Named turns come first, each shown by rows before and after it. Which turns, in which order, take the first row of each pair that follows to the second? Write the first one first, as in the answered first pair.
T:
[-14   3   4  -2   0   0   2   4   8  -2 -10   1] -> [-8  8  2 -8 -3  6  4  1 -1 11 -3  1]
[  5   6  -1   3 -12   4  16  16   1   5  28 -14] -> [ -5   1  -1   2  -5  -6  14  18  13 -12  21  -9]
[ 12 -10  -7   4   2   1   2  -7 -13  -9 -14  10] -> [  3  -3  -6   2   3  -9 -15  -7   2 -11 -15  14]
L:
[ 16 -23  -9  11  -6   0  19  11   1 -13 -11  -8] -> [  8  15  -7  -8  -5  18  17   9  -6   8   5 -23]
[ 10  10  -7 -10   8  -1 -16 -26 -21   7 -15   8] -> [  8  10  -5  -8   9  -8 -25 -23  -9   5 -19  12]
[  7 -15   5  17  -3  -9   1   3   1  -8   0   7] -> [ 10  -1   0   6  -3   9  15   2 -18   1   6  -5]
[ 15 -19   4   5  -8  10  -9 -17 -22  15  -7  15] -> [  9   3   4  -6  -6  15 -13 -18 -20  21  -1   7]
E:
[-12  -7   5   8  -7   1   2   2  16  -4  -8  -2] -> [ -5 -11   2   8  -5  -2   2  -7  10  -4 -15   3]
[  5 -19 -21  -3  10 -17  12 -20  -1 -22  -2  21] -> [ 18  -8 -20  -6   5  -8   2 -30 -16   4   4  22]
[-16  26   1 -12   8   6   3   0   1   1   3  -5] -> [-21  18  -3  -9  12  -1   7   2   6  -9   2  -5]
[ 0 19  8 -6 -7  8  0 10  6 14 19 -9] -> [ -7  12   8  -3  -4  -1   8  17  19  -4  14 -12]
N:
[ -8  -8 -15   1  14   7   8   4   0  -9 -11  -8] -> [ -6  -2 -17  -5  15   6  -1  -4  -4  -4 -18  -1]
[  1 -17  -5   1   0   7  28   3  -7 -18   2  -8] -> [  9  -6 -11  -8   6   7  14 -14 -21 -13 -10   2]
[  0  18   0 -10  10  -5  -8   3   8  -5  -5   6] -> [-5 16  1 -6  9 -5 -5  9 16 -4  1  3]
[  1   6 -15 -16   4   2   5 -13 -14  -6  -8   1] -> [ -2  14  -9 -12   1  -2 -15 -13  -5   3  -8   6]
X:
[ -6 -13  -3  -1   9  -6  14   1   2 -21  -9   3] -> [-13  -6   1  -1   9 -12   0  -1  12 -19  -8   6]
[ -4  17  10   6 -10  10  -7   9  14  18  18  -8] -> [  6   5   9  10 -16  15   8  14   4  16  20 -10]
[-1 10 -2 -2  2  5 -5 -6  0  8  1 -1] -> [ 2  8  0 -2  0  5 -2 -7  0  9  3 -2]
Pairs:
Each pair is two turns apart.
[-15 -20  -2   4   4 -10 -10  10  19 -23  -8   0] -> [-21  -2 -16 -13  12   1   9  -1   2 -27 -10 -11] -> L X
[  3 -16   3  14   1   5  31  24   6 -21  21 -17] -> [-11  44  -5 -16  11  11   5  -3  -3  -2  18 -16] -> N L
[  8   4  -7 -11  -2 -12 -18 -25   0 -11 -30  21] -> [ 16  25   5 -16 -15  12 -17 -16 -14  25  -5   3] -> T E
[ -7 -19  13  19   5 -22  -7   2  24  12  11   5] -> [ 13 -27  -1  10   5  -2  30  -6 -17  13   8  -4] -> E L
[ 14 -33  -1  12  -3  -4   4  -5  -8  -9  -9   7] -> [  7 -27  -1  12  -1 -14 -12  -7   6 -11 -10  12] -> E T
[ -2   7  11   2   0   8 -10  15  10  13  11   2] -> [  9 -15   5   8  -1  15  14  13  -8   7   5   0] -> L L
[-1 15  2 -7  1 -4 -7  1  5 16 19 -1] -> [  7   2  -5  -6  -3   4  10   2 -12  16  22  -7] -> X X
[-24  -6   6   0  -2   1 -11   3  26  -9  -2   6] -> [-15 -19  -6  -1   2   0   3 -10   8 -21 -11  13] -> N E
[ -2  -9  -1  -1   3  -2  16  12   6  -5   6 -10] -> [-10  14  -1 -10   6  -1  -1   8  12   8  10  -6] -> X T
[  5   4   9   1  -6 -13 -23 -17  -5   5 -21  22] -> [ -2   4  26  11 -16  -7 -18  13  12  17   6   6] -> E N
[-18  19   0 -11   7   2  19   3  14 -10   5 -16] -> [-14  24  -6 -16  11   2  12 -14   1  -5  -7  -9] -> N N
[  9   3 -15 -11   6  13   5 -20 -20  -3 -14   2] -> [  7  -4  -4  -2   1  -1 -25 -22  -1   1 -20  17] -> N L
[  6 -27   3   1  -7   1   8   0   4  -7   7   2] -> [ -6 -14  -1  -9  -3   2  14   0  12 -16   9  -5] -> L T
[ 16  -7   0   1  -9  17  35  11 -21  11  14 -13] -> [ 10  10   2  -6  -8  20  25   6 -22  20  15 -14] -> N E
[  1  -9   9   9  -2  -5 -20  -6  12   4   4   8] -> [  9   5   1  -4  -2  14   1 -10 -13  16  10  -6] -> L L
[ 10 -27  -1  -1   6 -15  15  -7   0 -13 -24   9] -> [  3   3 -10 -20  13   2  27 -14 -16  -5 -18  -8] -> X L
[-11  14 -16 -16  16  -8  14  -6   7 -25   2  -5] -> [-13  12 -15 -16  19 -14   3 -15  11 -25  -3   3] -> L N
[  2  40   1 -20   0  14 -12 -11 -16  27  19  -6] -> [-22  28  13  -7   1   2   2  21  26   1  25 -17] -> N E
[  8  -9  -7  -1   2   6   6  -8 -19  -7 -14   8] -> [ -9  25  -1 -11   2  11   0  -1  -8   7   5  -6] -> L E
[-24  -4 -13   6  15  -1   6  -6   8 -28 -27  11] -> [ -8   9 -19  -6  10  18  15 -18 -25  -6 -21   5] -> L E
[-30  29 -12  -1  -6   6   2   8   1  -7  13 -37] -> [-10 -26 -15  20  -7  -6  21  11  -4 -31  -3 -21] -> L L
[ 18 -29  10  17 -14   3  14   7  -9   1  -1  -2] -> [ -7   5  12   2 -11  13  19  20   4   3  17 -23] -> L E
[-13  22 -15 -17  11  -1   1 -16 -16  -5 -12   3] -> [ -6  -6 -15  -3  12 -14   1 -11 -14 -20 -24  17] -> L L
[ 24 -24  -6  10  -8 -21 -23  -9  -8  20 -17   3] -> [ 21 -20   6  15 -19 -11 -14  16   4  31   8 -15] -> E N
[ -6  13  -5 -11   4   5   3  -6 -14   4  -8   0] -> [  0   8  -3  -3   0   5  -3  -4 -19  14  -6   2] -> L T
[ 20  -9  -1   5  -9  13  17  -3 -24  16   9  -9] -> [  1 -13  12  17  -9 -15 -21   1  21   7   3  10] -> L L
[  1  15  -4 -19   8   4  14  -5 -12  -1   0 -13] -> [  8  15   2 -15   0   7   4  -5 -12  15   5 -12] -> L T
[ 18  -4   1   0  -7   1   1  -5 -16  15   2   3] -> [ 2  2  9  2 -9  1  8 17  6  9 14 -8] -> E E
[  0   3  34  10 -17   0 -34   2  19  28  11  10] -> [ 14 -46  26  21 -17   0  17  12   0  -4   2   4] -> E L
[-22   8 -18  -8  16  -5  -7 -17   5 -22 -10   0] -> [-14   5 -20 -12  17   4   8 -17 -11 -22  -9  -3] -> L L
[ 23  -2   1 -21   2  16  12   1 -14   0   2  -3] -> [ 10 -12  12  -7   3  -8 -20   2  19 -12  -6  12] -> L L
[ -1 -25  -1  10  -5 -15 -14 -13   7  -4 -16  33] -> [ -9  30  -5 -20  -1  12  -6 -16 -14  24   5   7] -> L L
[-17   3  12   4   0 -14 -24   6  35  -1  -3   9] -> [ 21 -35  -1   7  -4   1  11  -8 -17   0 -14  11] -> L E
[  5  -4  -5   6   4   6  29   3  -9 -11  -1  -6] -> [ -5  15  -3  -4   5  10  23   5  -1  -6   6 -12] -> L T
[ 24 -11  18   7  -1  14  22  13 -20   4  16  -5] -> [ 23   2  17   1  -1  19  18  11 -26  11  17  -7] -> N E
[ -3   3  11   7  -2  -6 -17   9  17  12  11   7] -> [  2 -10   7  13  -3 -13 -14   7  14   4   4  15] -> L T
[-12  12   0   1   1 -18 -14  -6  11  -5  -6  10] -> [ 10  -9  -4   6  -1  -6   1 -14 -18   3  -7  13] -> L E
[-39  36  -6 -19  18  -1  10   7  18 -11   6 -22] -> [-30  28 -11 -21  17   9  31   9   4 -12  10 -30] -> T E
